Each named turn below is shown by a few rows before and after it. Which turns, in which order, take the first row of each later pair to the second? The first pair is answered.
ser:
[  8 -19 -10  -3  12  17   5   4] |-> [ -3 -17  12   1  18  10  14   2]
[ 11 -22  30  10  17  52  16  -3] |-> [-10  -2  63  -3  13   7  16 -11]
[ 14 -24 -38  -6  -4  20   7   1] |-> [ -2 -23  -6  15  15  32  24  -3]
suma:
[-15  34  54   1  -6  10   8 -27] |-> [ -7  41  35 -24 -22 -19  -9 -24]
[  9  13  16  -7  11 -20  35  35] |-> [ 10  28  15   3  15 -15  32  39]
[-33  75  38  33   5 -10  -9  -1] |-> [-20  21  28 -31 -17 -80 -13   0]
vodu:
[-29  61  47   4  -4 -21  -4  -2] |-> [ -8  75 -10   0 -19  -1 -26   3]
[  0  42 -12  -3 -22 -25 -38 -11] |-> [ 25  13 -43  -6 -24 -12 -39  -7]
[ -9  27   8  15  17   2 -11   3] |-> [  0  23 -14  15  12  11 -17   6]
[-18  33  12 -29 -23 -15  -3  -3] |-> [ -6  34 -17 -28 -28  -5 -12  -1]
Then:
Between the rows of a pair lie 2 to 3 turns.
[ 29  -4  -8 -19  -9 -21 -30  -6] |-> [ 22 -22  10 -25  -4 -26 -19  -9] => vodu, vodu
[ 24 -69 -36 -55 -14 -13  -1   5] |-> [ 12   4 -45  28  12  84  -6  11] => ser, suma
[ -7 -39 -12 -11   2  -5  13   1] |-> [-34  27   9   7   3 -10   2  -4] => vodu, suma, ser
[  0   3 -20  39  11  85  38  33] |-> [-37  63  30  40   8  47  32  27] => ser, vodu
[ 33   0   1  29  13  42 -15  -5] |-> [ 21  26   9  34  10  36 -18  -5] => ser, vodu, vodu
[ 26 -23 -26   9 -13  73  -6   9] |-> [-17   7  48  30   6  63  14   0] => ser, vodu
[-25   9  37  25  -5  -6   2  27] |-> [-19  33   4  17 -22 -14 -19  29] => vodu, ser
[ -2  29 -48  -8 -28   1 -19   7] |-> [-37  33  31  24   2  11  15  -2] => ser, ser, ser
[ 15 -58  -8 -25 -12 -15   7  -5] |-> [-21  -2  42 -15  -9 -43   6 -12] => vodu, vodu
[ 18  20 -43  14 -20  25 -12  14] |-> [  7   0 -11  33  -3  46  12  13] => ser, vodu
[ -8  74 -19  -5 -21 -16 -31  11] |-> [ 34  -3 -67   0 -12  34 -20  19] => ser, vodu
[ -5 -58 -13  42 -17  55  20  27] |-> [-22 -16   6 -27 -56 -65  -9  18] => ser, ser, ser
[ 25 -16 -54 -10  -8  19 -11   7] |-> [ 19 -13 -43  11   2  41  -2   6] => suma, suma
[ -9 -32  47  24  35 -15   7 -19] |-> [-15  35  26  11  12 -48 -26 -20] => vodu, suma
[ -2  48 -12  25 -14  32 -33 -18] |-> [ -2 -45  34  17  11  34  11 -23] => suma, suma
[ 18 -41 -38 -27 -12  -9   5   8] |-> [ -7 -27  17  21  21  32  35   3] => suma, vodu
[  6   8 -30 -11 -19 -27 -23   5] |-> [ -3 -44  19  -1   2 -16  15   1] => suma, ser
[-10  45  33 -13  -2 -21 -21 -17] |-> [  2 -32  46  -2  24  19  15 -13] => suma, ser, suma
[ 28 -73   7   2   9  20  17  -5] |-> [-26  11  70  17   9 -17  13 -14] => vodu, vodu
[-19 -20   4 -33  18 -43  28  -8] |-> [  9 -38 -43 -26  17  -6  21   1] => ser, ser
[ -4  32   2 -25 -29 -46 -19   0] |-> [ 14  -7 -20  29   4  57   8  10] => vodu, ser, ser
[-11  54  32 -13 -24 -42 -16 -12] |-> [ 37  -2 -52 -30 -34 -13 -27   0] => ser, vodu
[-19  23  38 -19  -2 -48  -1  -5] |-> [ 17 -23 -21 -43 -16 -36 -10   2] => ser, vodu, vodu
[-21  22  33  18   0  43   1   1] |-> [ 17  -6 -34  -5 -19  44 -16   8] => suma, vodu, ser
[ 20  -4 -15 -47 -36 -30 -15  -3] |-> [  1  51  -5  19 -12  40 -12   0] => suma, suma
[-14   1  40  12  11   6  14   1] |-> [  6  27 -10 -17 -19 -25 -17   3] => vodu, suma, vodu
[  1 -44  35  42  37  64  55   9] |-> [-18  12  51 -44 -17 -89  14  -1] => ser, ser
[-17  33   9  38   9  11   2  -4] |-> [ 18   3 -49  -5 -13 -12 -16  -1] => suma, ser
[ -2  17 -15 -41 -30 -64 -23  -9] |-> [ 37 -41 -62 -17 -15  16  -8   1] => vodu, vodu, ser
[-24  28  40   7  -9 -13   1  -2] |-> [-14  41   5 -10 -27 -22 -21   1] => suma, vodu
[ 31 -11 -44 -30 -11 -10  -4   0] |-> [  4 -39  31 -12  14  -8  36  -7] => vodu, ser, vodu
[ 13 -75  21  -2  20  23  24  -1] |-> [ -4 -50  42 -35   1 -45  13  -8] => ser, ser
[ -4  27 -33 -57 -41 -52 -51   6] |-> [-50 -15  91  -9  14 -25  18  -7] => suma, vodu
[ 71 -43 -59 -15  12  58   8  10] |-> [ 12 -49  70 -47  20 -42  45  -9] => vodu, ser, ser
[-15 -17  31 -36   3 -86  10  -2] |-> [ 44 -59 -70 -15   7   6   0  12] => ser, ser
[-24  28  -1  35 -14  41 -11  -8] |-> [-20  12  -1 -24 -37 -40 -21 -12] => ser, suma
[-10  46   4  10   4  15  16  -8] |-> [ 19   6 -44  -4  -1  21   8   0] => ser, vodu, vodu
[-32  36  58  32  20   7  14  -3] |-> [-19 -20  56 -20   4 -50  18  -7] => suma, suma
[-17  25  29  25  19  25  -9  14] |-> [ 17   0 -26  15   9  39 -23  21] => suma, ser, ser
[-19  66  21  28 -10  15 -11  -6] |-> [-17 -28  62  10   7   2  29 -12] => suma, suma
[-33  -8  40 -15  10 -35  15   8] |-> [ 11 -35 -37  -3   9  27   5  20] => ser, ser, ser
[-7 18  8  5  4 -5  0 -7] |-> [  3 -18   4   0   8   1   8  -5] => suma, ser, suma
[-20  60  47  41  19  31  -9 -30] |-> [ 21  32 -36 -41 -32 -46 -48 -25] => suma, vodu
[ -9  21  36   1  22 -20  21  13] |-> [-8  6 36  6 29 -7 27 17] => vodu, suma, suma
[-12  49  50  10   2   1   0   7] |-> [ 10  45  -2 -28 -22 -28 -26  11] => suma, vodu
[  37 -116  -41    8   14   27   40    7] |-> [-31 -29  68  71  45  39  60  -5] => suma, vodu, ser
[ 19 -38 -37 -23 -13 -20 -19   3] |-> [-14 -34  33  29  23  20  18  -3] => suma, vodu
[-19 -60  39 -55  -1 -73  22  -4] |-> [-56  96  38   6  -1 -35 -14  -2] => vodu, suma, suma
[ -7  20  -3 -32  11 -69  -3 -17] |-> [ 27   8 -72 -16   4 -16 -16  -5] => vodu, ser
[ -9  49 -44  18 -13 -19 -51   3] |-> [ 15 -53 -43 -20  -9 -44 -28   3] => ser, suma
[ 37 -42 -66 -20 -21   6   7   3] |-> [ 23  34 -72 -20 -35 -14 -21   0] => vodu, suma, suma
[ -5  48  30  33   1  47  21 -21] |-> [ 26  -8  -9  23   3  74  22 -12] => vodu, vodu, vodu
[ 20 -17 -27 -22 -27 -26  -9  13] |-> [ 23 -20 -28  12  -5  34   1  16] => ser, suma
[ 38 -15  11  19  11  20  28  -1] |-> [ 18  10  42   4   3 -22  26  -5] => vodu, ser
